Rows swapped in pairs by one turn or mirror: which row each one swaps with
The rows were stretched afterwards, more along some directions than others.
J138: [-12   0  14  -8  14   2   8  -9   0   9   3  -7 -15  -6  -8 -11   3   1]
J733: [-19   0  -4   1  20 -14  -5 -12  15   9  11   6  -9  -5 -10 -12   1 -20]
J144: [-23  11  -3   9  23  -2 -20 -19  13  -3   4 -11 -11   6   2  -4  19   1]
J889: [ -7   2   7 -13   4  17 -11  -8  10  10  -8  17 -11  -5   0   5  12   3]
J555: [ -6  -1   9  -9  21  -2  -3  -7  14  11   5  -4 -17 -12 -15   6  11  -7]
J853: [ -3   8  -3  -9   5  -4  -9   1   6  13   5  13  -6 -10 -13  -2   7   5]
J609: [-19  -6   7  -6  15  -5   9 -12   1   7   6   7 -19 -13  -9   0   0  -7]
J621: [-21   5  13   6  15  -2 -13 -22   4   8  -1 -11  -9 -13 -14  -3   5   1]
J310: [-17   2  11  -5   8  -5   1 -18   3  10   6  -8 -19 -13  -5 -17  -2  -1]
J358: [-18   4   5   9  22  -5   3 -19  14  23  -1   8 -14 -10 -21   7   3 -15]
J128: [ -9  -7  -5 -28  -2   2   0  -4  25  12   2  12   2   0 -11  -8  16   1]
J294: [-17   1  -9   7  14 -12  -6 -17   9  12   8  12  -6  -9 -12 -14   6  -7]
J102: [-21  13   3   0  21   1 -16  -5   9   0  -1   3  -9  11  -1  -4  10   6]
J859: [-25   9   0  17  28 -16   4 -10  -1  24   0  -2 -23 -12  -5 -11  10   2]
J223: [-17  -2  -4  -2   3   2 -15 -13   8  -8   3  18  -9   1   9  12   4 -12]
J266: [ -9   9   7  -1   7   4 -24 -12   8  -4  -7   5 -16  -3   9  15  -4 -13]
J605: [-16   2   6  -8  17  -1  -9 -21   8   5   2   3 -16  -5 -12  17  -3 -22]
J850: [-17  -1 -10   0  24   4  15 -10   5  20   4  19 -25  -6   0 -10   6  -2]
J224: [-13   6   7 -20  -2 -11  -1  -2   8  16  12   8 -20  -8 -11 -13  -1  -8]
J302: [-12   4   8   4  13 -17   3 -12  24  19  12   1 -12  -1  -7  -8   3   1]
J299: [ -8   0  -5  -4  19   3  14  -8  12  29  -1  32 -20  -9  -8  -7   6   0]
J714: [-19  -3 -10  14  18 -11  -7 -19   8   8  10   4 -13 -11  -3   1  -2 -17]
J328: [  6  -4   1 -24   6  -3  -2  -9  19  14  15  13  -6   2 -13   8   9  -7]
J98: [-7 -1 -5 -9 15  6 -2  4  4 11 -2 18 -6  5 -7  6 14 -5]
J351: [-19   4   5   2  27 -11  -2 -16  24   8   3 -14  -5   6 -13   6  -2  -5]
J42: [-13  -3   3   4  12   1  -6 -12   8   5  14  -7  -9  -4 -20   0   8  -3]
J41: [-11  11   0  11  23  -1   8  -9   7  26   2   9 -12  -1  -9  -4   8  17]
J383: [-24   3  -1  -4   9  -4   1 -20   6  12   7   4 -17  -7   4 -13  12  -4]
J222: [ -3   7   4 -33   6  -1  -1   5  16   7   5  18 -14   6 -13  -8   7  -1]
J620: [-25   8   4  -3  23 -10   3 -20  20  21  -6  -2 -20  -7 -15  -3   3   0]
J397: [-18   3  -3   0  29  -2  17  -8  17  27   3  22 -24  -1   0 -15   6  -5]
J918: [ -3  -4  13  -8  13  -3   6   6  16  21   6   9 -12 -13  -9  -1   6   3]
J426: [-16  14   0  -9  16 -19  -8 -19   8  13  11  -1 -22  -5  -7 -12   8   0]
J360: [-16   6   8  -2  12   1  11 -10  15  25   8  12 -20  10  -4  -4   1   1]
J456: [-10   4  -2 -29   7  -3   6   5  21  15   0  10 -15  -6   0 -14  10   4]
J319: [-27  10  -8  -2  11   0   1 -12   7  17   0  15 -13  -3  -5 -23  20   2]
J751: [ -3   1   7 -11   4  12 -12 -13  13   4  -3  13 -15   0   3  15  -5 -12]
J156: [-18  10  -2  10  12   4  -4 -11  11  17   3  10 -31  -8   5  -5  12   7]
J559: [-15  11   6   0  16 -17 -13 -16  23  10  -2 -10 -19  -1   0  -8   0  -2]
J603: [-11  18   1   8  15  -8  -6 -13  -7  14   4  12 -26 -18  -6 -16   1  -5]
J291: [  6  -6   9 -39   8   4  10   6  22  14   1   7  -9   5 -15  -9   7   1]
J633: [ -3   6   2  16  17   6  -1 -16   4  14   7  16  -8   1  -6   2   3  -7]
J579: [-16  -1  -1   8  16   0   1  -9   4   9   0   9   5  -3   2   0  -2   4]
J167: [-10   6   2 -11  16   3   2   1  -1  14 -11  23 -16 -15   0   5  -8   0]

J299 swaps with J294
J733 swaps with J397
J138 swaps with J266
J310 swaps with J751
J98 swaps with J859

